razi: [104 114 133 121 113 112 119  93 103 140  95 129 137  77 161 108 117 134
  92 103 121 118 126  74  97 115 135  72 105  64 110  75 110]
boba: [112 120 105 140  95 129 136 174 102 186 122  91 188 168 161 109 146 104
 166 168 127  94 135 192 187  88  74 181 111 106 109 200 118]
fasi: [156 131 123 165 140 116 114 158 115 182 117 131 187 160 149 120 142 129
 182 145 144 116 149 188 158 119 133 162 128 143 131 190 119]
Govi: [116 115 132 120 113 112 112 120 102 140  95 129 136 128 118 108 103 136
 116 108 129 119 129 115 116 124 153 111 118 112 106 122 113]
rev: [136 129  95 140 102 120 112] => Govi
shift +1: [127  94] => [128  95]
tail: [161 109] => [146 104 166 168 127  94 135 192 187  88  74 181 111 106 109 200 118]
shift +1: [103] => [104]
tail: [182 117] => [131 187 160 149 120 142 129 182 145 144 116 149 188 158 119 133 162 128
 143 131 190 119]
shift +1: [135  72] => [136  73]
tail: [120 113 112] => [112 120 102 140  95 129 136 128 118 108 103 136 116 108 129 119 129 115
 116 124 153 111 118 112 106 122 113]

Tal: [140 134 124 145 132 118 127 125 137 140 124 115 133 135 136 110 157 155
 112 151 107 110 125 122 140 126 100 118 137 122]
lega: [113 138 121 130 110 128 132 167 117 135 120 122 122 149 115 125 133 140
 124 137 115 138 117 127 135 124 140 110 147 123]
zuzuf: [133 124 123 135 120 121 131 155 118 164 134 127 119 147 135 116 141 144
 124 139 129 117 126 137 129 117 131 114 134 127]
rukog: [120 144 123 139 115 126 133 146 126 135 117 118 126 140 115 119 142 146
 117 141 109 135 112 123 138 127 122 112 141 120]
nade: [136 133 125 146 124 121 133 133 123 164 129 116 125 138 126 112 148 153
 121 132 130 127 118 132 141 122 110 113 129 122]
tamip: [125 121 131 145 129 114 128 147 110 197 128 108 111 154 116 134 136 136
 136 101 172 128 124 143 167 120 120 118 110 132]
sifir: [140 134 124 145 132 118 127 125 137 140 124 115 133 135 136 110 157 143
 124 134 129 118 127 129 148 122 119 119 132 130]
tail: [143 124] => [134 129 118 127 129 148 122 119 119 132 130]
shift +1: [140] => [141]
tail: [127 129 148] => [122 119 119 132 130]
shift -1: [112 141] => [111 140]

desa: [125  99 205  97]
tiror: [125  57 205  97]
rop: [125  54 148  99]
sud: [125  54 114 121]
geso: [125  55 114 121]
asked: [125  54 148  99] => rop
rev: [148  54] => rop
tail: [ 54 114] => [121]
tail: [125  55 114] => [121]

fono: [138 136 142 107 142 169 175 151 167 141 141]
met: [132 115 111 117 149 118 133 176 114  93 126]
tugat: [124 147 132 139 103 133  96 122 158 133 150]
sar: [124 100 142 124 163 127 155 162 127 155 143]
lole: [129 134 144 122 109 120 128 131 158 137 130]
Zup: [148 138 119 154  99 132  83 181 112 119 131]
reri: [121 147 146 149 189 132 110 169 152 133 123]
Sepe: [159 160 114  94 162 117 114 106 118  91 123]
lev: [116 165 124  95 162 112 107 103 143 149 127]
shift -1: [133  96] => [132  95]
shift -1: [147 132 139] => [146 131 138]
shift -1: [118  91] => [117  90]
diff met: [132 115 111 117 148 118 133 176 114  93 126] => 4, [149]
shift +1: [160 114  94 162] => [161 115  95 163]
tail: [ 95 162] => [112 107 103 143 149 127]
diff tugat: [124 147 132 139 103 133  96 122 158 134 150] => 9, [133]

Papev: [141 194 157 116 155  98 179 153 129 140  96  97 152 101 145 136 130 102
  77 117  76 183 106 153 158 167]
gumen: [102  95 125 125 107 126 103  87 132  86 119 140 134 129  76  87 153 167
 136 150 181 101  95 126 109  99]
liloz: [184 123  89 184 176 147  95 105 100 125 141 115 122  98 152 161 116  72
 165 132 159 105 161 136 148 103]
rize: [122  98 152 161 115 157 103 119 112 160 147 126 119 113 186 167 102  60
 162 117 138 124 192 124 135 131]
dafe: [129 142 127 139 135 101 118 114 103 116 108 109 144  97 115 118 151 134
 115 147 148 125 102 137 157 125]
fer: [133 117  90 150 157 132  96  91 104  60 134 114 128 101  73 133 148 134
 163 159 192  77  93 152 151  59]
nota: [ 92 114 166  91  81 135 152 147 169 154 130 161 129 175 131 100 128 170
 110 117 104 154 134 109  88 165]
dibu: [198 127 101 189 172 149  95  91 106 166 139 119 122 103 192 166 103  52
 153 116 134 130 192 124 140 139]
shift -1: [117] => [116]
diff gumen: [102  95 125 125 107 126 103  87 132  86 119 140 134 129  75  87 153 167
 136 150 181 101  95 126 109  99] => 14, [76]
shift -1: [161] => [160]
shift -1: [103] => [102]
rev: [116 161 152  98 122] => liloz
tail: [96 91] => [104  60 134 114 128 101  73 133 148 134 163 159 192  77  93 152 151  59]

mafa: [208 101 159 122  76  80 193 169 169 170 140]
zozug: [167 169 152 106 107 154 177  97 134 160 140]
fem: [208 101 158 122  75  79 193 171 166 169 138]
kibun: [208 102 159 121  78  80 192 170 169 171 137]
biko: [168 170 153 107 108 152 177  97 135 160 141]
kazi: [208 102 157 121  76  82 193 169 168 168 139]
tail: [169 168] => [168 139]
rev: [193  79  75 122 158 101 208] => fem
shift -1: [208 101 158] => [207 100 157]

Vuzuz: [127  93 141 163]
lefu: [103  55 137 158]
gagez: [128 134 112 122]
Zura: [156 149 110 152]
Ruvu: [160 160 107 158]
lok: [140  94 141 163]
kiro: [141  83  54 148]
tail: [156 149] => [110 152]
shift +1: [127  93 141] => [128  94 142]
diff gagez: [128 134 111 122] => 2, [112]
shift +1: [127  93] => [128  94]
rev: [ 83 141] => kiro
shift -1: [103  55 137] => [102  54 136]
tail: [160 107] => [158]

bire: [128 119 214 128 152 185 105]
tesef: [128 151 175 106 145 158 112]
Rifu: [ 94  74 181 108 145 164  96]
shift -1: [151] => [150]
rev: [152 128] => bire

Puso: [109 136 107 146 136 122 143 131 112 134 122 116 118  90 119 152 139 121
 123]
gulib: [139 122 175 150 138 123 148 134 161 123 114 149 158 112 162 152  93 116
  53]
ses: [109 136 107 146 136 120 143 127 144 125 122 116 118 119 119 152 139 121
 123]
Gelov: [119 133 135 133 137 120 143 127 143 125 114 142 134 134 140 140 139 126
 123]
miro: [133 133 135 119 137 123 148 134 161 123 114 149 158 112 162 134 167 155
 127]
tail: [120 143 127 143 125] => [114 142 134 134 140 140 139 126 123]
rev: [137 133 135 133 119] => Gelov
rev: [134 112 131 143 122 136] => Puso
shift +1: [148 134] => [149 135]
diff gulib: [139 122 175 150 138 124 148 134 161 123 114 149 158 112 162 152  93 116
  53] => 5, [123]
diff Puso: [109 136 107 146 136 122 143 131 112 134 122 116 118  90 119 152 138 121
 123] => 16, [139]
diff ses: [109 136 107 146 136 120 143 127 144 125 122 116 118 119 119 153 139 121
 123] => 15, [152]

Dok: [160 125  61 140 150 181 169 128 114 121 134 112 150 146 137 161 124 124
 117 155  74 193 113 149 160  57 108 138 140 140 106 142  83]
Fopod: [147 125  61 140 150 181 147 128 114 121 134 112  92 146 137 161 124 124
 117 155  74 193 113 149 160  57 108 138 140 140 106 142  83]
vis: [134 125  93 137 147 149 136 135  97 136 152 117 100 119 129 167 125 121
 133 141 107 180 106 150 141  86 109 110 135 162 128 126  90]
diff Fopod: [147 125  61 140 150 181 148 128 114 121 134 112  92 146 137 161 124 124
 117 155  74 193 113 149 160  57 108 138 140 140 106 142  83] => 6, [147]
shift -1: [161] => [160]

Mevet: [122 148 121 126 123 118 130 111 113 170 132 133 137 116 109 129 116 113
 141 142 137 113 121 120 111 132 134 120 144 115 112]
sabo: [125 144 134 128 125 137 125 123 125 139 131 120 131 118 121 134 153 114
 139 137 139 125 143 130 119 117 128 119 123 136 124]
Bovin: [128  94 150 132  95 125 149 113 114 183 120 122 149 109 116 191 111 125
 212 127 134 112 147 162 131 138 131 165 142 101 126]
diff Bovin: [129  94 150 132  95 125 149 113 114 183 120 122 149 109 116 191 111 125
 212 127 134 112 147 162 131 138 131 165 142 101 126] => 0, [128]
diff Mevet: [122 148 121 126 123 118 130 111 113 170 132 133 137 116 109 129 115 113
 141 142 137 113 121 120 111 132 134 120 144 115 112] => 16, [116]
shift +1: [119 123] => [120 124]

lazot: [121 125 119 153 116  98 165 135 124 133  62 206 167 139 116 155 146 142
 151 166  88 145 174 181  51  58 131 149 114 131 134  91]
netu: [ 95 157 148 135 116 121 115 148 123 141 141 127 136 121 151 111 137 120
 135  93 138 148 108 146 146 139 142 121 123 119 127 119]
fup: [113  99  75 153 116  98 165 135 124 133  62 206 167 139 116 155 146 142
 151 166 148 138 146 108  51  58 131 149 114 131 134 151]
tail: [157 148 135 116 121] => [115 148 123 141 141 127 136 121 151 111 137 120 135  93 138 148 108 146
 146 139 142 121 123 119 127 119]
rev: [146 108 148 138] => netu
shift +1: [148 108 146] => [149 109 147]
diff lazot: [121 125 119 153 116  98 165 135 124 133  62 206 167 139 116 155 146 142
 151 166  88 145 174 181  51  58 131 149 113 131 134  91] => 28, [114]
rev: [119 123 121] => netu

Fak: [ 99 204 198 168]
vifen: [ 99 204 189  45]
tav: [204 204 190 116]
shift -1: [204 204 190] => [203 203 189]
shift -1: [204] => [203]
diff tav: [203 204 190 116] => 0, [204]
diff tav: [204 205 190 116] => 1, [204]
asked: [ 99 204 189  45] => vifen
tail: [204 189] => [45]
shift +1: [ 99 204] => [100 205]

Zugoz: [140  56  61 157 152 136 150  67]
reso: [138 106 116  97 137  81 139 127]
Rovon: [145  88  93 124 143 113 141 106]
gid: [112 106 101 144 115 135 149 108]
Kif: [ 92 125 152  67 150  61 136 157]
fope: [112 106 101 144 115 149 108 135]
rev: [135 108 149] => fope
rev: [ 67 150 136 152 157  61  56] => Zugoz
rev: [ 67 150 136 152 157  61] => Zugoz
shift -1: [138 106] => [137 105]
diff reso: [138 106 116  98 137  81 139 127] => 3, [97]
shift +1: [143] => [144]
rev: [113 143 124  93  88 145] => Rovon

mimo: [168 149 114 144 159 104 117 121 164 115 168 154 117 140 147 167 117  85
 124 168 160 111 128  83 162 128 134  94 178 173 140  79 101]
Vukes: [149 136 152 169 140  64 139 161 121  78 157 135 176 171 133 147 117 105
 165 162 213 120 151  80 145 166 137 177 126 154 147  78  87]
ras: [145 120 123  95 160 146 173 126 131 150 157 108 163 190 103  79 143 140
 178 107 213 143 120 137  83 139 106 109  81  83 142 160 120]
ridi: [145 120 123  95 160 146 173 126 131 150 157 108 163 190 103  79 143 140
 178 162 213 143 120 137 145 139 106 109  81 154 142 160 120]
tenet: [ 94 123 172  85 102 152  99 158 117 157  90  87 133 174  86 126  98  89
  64  86 168 172 116 132 101 115 106 181  70 146  97 131  78]
giz: [166 118 174 153 164  96 177 126  98  74 165 152 155  86 132  74  97 186
 188 163 153 130 115 147 123 135 103  81  84 150 114 169 160]
shift -1: [ 78 157 135] => [ 77 156 134]
asked: [145 120 123  95 160 146 173 126 131 150 157 108 163 190 103  79 143 140
 178 107 213 143 120 137  83 139 106 109  81  83 142 160 120] => ras

paf: [138 133 145 130 125 100 116 119 136 158 122 128 146 123 115 123 136 121
 112 141 118 120 125 135 139 148 140 132 128 143 114 158 130 108 135 101
 185 111 114 141 115 144 133 109 136 105 143 138  92 129 144 133 138 122
 119 133 154 118]
pedu: [118 125 127 127 129 143 146 105 122 121 123 155 136  72  55 121  99 126
 153 133 126  97 127 123 105 136 120 119 155 135 137 109 134 125 136 113
 137 127 140 115 113 132 125 126 164 124 126 133 124 147 108 131 112 129
 108 113 125 104]
bis: [134 131 159 126 138 133 134 109 136 139 129 117 139 146 144 135 127 112
 143 121 155 146  69 139  81 138 148 137 126 117 125 108 141 136 125 162
 165 121 127 114 147 124 134 155 114 134 147 142 100 131 122 113 132 127
 111 143 142 177]
vafep: [110 134  90 129 125 147 125 124 121 161 131  63 132 139  73 122 122 156
 113 158 119 114 125 117 132 127 133 129 127 149 130 113 137 136 124 101
 102 129 117 117 112 151 118 121 162 134 130 135 161 134 127 141 126 118
 168 138 137 132]
Zepa: [115 127 163 135 143 110 119 133 136 144 120 137 140 163  97 122 106 113
 131  95  97 133 145 112 142 123 111 121 123 134 129 115 133 127 139 122
  60 114 125 100 108 142 143 127 192 122 144 125 124 125 130 155 122 126
 100 160 121 149]
vakel: [123 124 109 126 125 183 131 141 118 151 128  50 116 117 149 139 139 115
 115 130 102 118 118 121 169 103 128 139 122 119 133 140 123 141 132 135
 165 114 114 121 155 124 127 134 147 125 135 135 100 121 138 117 129 123
 119 136 128 129]
tail: [116 119] => [136 158 122 128 146 123 115 123 136 121 112 141 118 120 125 135 139 148
 140 132 128 143 114 158 130 108 135 101 185 111 114 141 115 144 133 109
 136 105 143 138  92 129 144 133 138 122 119 133 154 118]
asked: [118 125 127 127 129 143 146 105 122 121 123 155 136  72  55 121  99 126
 153 133 126  97 127 123 105 136 120 119 155 135 137 109 134 125 136 113
 137 127 140 115 113 132 125 126 164 124 126 133 124 147 108 131 112 129
 108 113 125 104] => pedu
rev: [114 155 134 124 147 114 127 121 165] => bis
diff vakel: [123 124 109 126 125 183 131 141 118 151 128  50 116 117 149 139 139 115
 115 130 102 118 118 121 169 103 128 139 122 119 133 140 123 141 132 135
 165 114 114 122 155 124 127 134 147 125 135 135 100 121 138 117 129 123
 119 136 128 129] => 39, [121]
rev: [124 147 114 127] => bis

Reli: [134 140 129 141 131 170 138 120 121 119 127 135  77 123 121 139 144  98
 141 113 130 115 133  98 133 132 121 119 129 137 131 128 144 131 143 140
 126]
mita: [125 129 127 109 144 119 123 128 128 126 127  86  67 127  93 128 105 112
 139 127  90 129 121 132 130 132 128 129 158 129 141 128  61 130 128 127
 128]
Kebi: [125 129 127 109 144 119 123 128 128 126 127  86  67 127  93 128 105 112
 139 127  90 129 113 125 132 129 127 128 109 127 116 129 112 128 128 124
 128]
rev: [141 129 140 134] => Reli
diff Reli: [134 140 129 141 131 170 138 120 121 119 127 135  77 123 121 139 144  98
 141 113 130 114 133  98 133 132 121 119 129 137 131 128 144 131 143 140
 126] => 21, [115]
rev: [132 125] => Kebi
diff mita: [125 129 127 109 144 119 123 128 128 126 127  86  67 127  93 128 105 112
 139 127  90 129 121 132 130 132 128 129 158 129 141 128  62 130 128 127
 128] => 32, [61]
rev: [128 128 112 129 116 127] => Kebi
rev: [143 131 144] => Reli

Bikig: [132 134 135 155]
mudeb: [132 133 135 155]
mal: [132 133 129  77]
asked: [132 134 135 155] => Bikig
shift -1: [132 133 135] => [131 132 134]
diff Bikig: [132 134 135 156] => 3, [155]
rev: [129 133 132] => mal
rev: [134 132] => Bikig
diff mudeb: [133 133 135 155] => 0, [132]
rev: [135 134] => Bikig

vamid: [112 162 127 157 192]
Reman: [120 150 107 137 110]
monet: [194 145 158 154 137]
Fibo: [170 144 178  95 101]
lep: [120 150  81 174  90]
figo: [ 95 188 144 124 166]
sema: [ 81 137 151  81 164]
Gepi: [179 145 158 154 137]
kap: [179 146 158 154 137]
Diza: [ 62 116 118  91 149]
nabi: [190 145 131 171 107]
Vora: [130 175 165  89  92]
tail: [170 144] => [178  95 101]
asked: [120 150  81 174  90] => lep
diff nabi: [190 145 131 171 106] => 4, [107]
asked: [194 145 158 154 137] => monet
shift +1: [179 145 158 154] => [180 146 159 155]
diff figo: [ 95 189 144 124 166] => 1, [188]

soluk: [118 123  85  66  91 109 136]
pobi: [162 123  84  66  91 109 136]
Musi: [125 155 133 136  90 114 144]
Fori: [118 123  84  66  91 109 136]
tail: [123  85] => [ 66  91 109 136]
diff soluk: [118 123  85  66  91 109 137] => 6, [136]
shift +1: [123] => [124]
shift -1: [66 91] => [65 90]

Ser: [196 140 121 113 131 135 123 122]
Bug: [136 116 125 141 130 135 123 122]
sume: [124 163 142 105  97 117 148 151]
shift -1: [148] => [147]
tail: [125 141] => [130 135 123 122]
rev: [141 125 116] => Bug

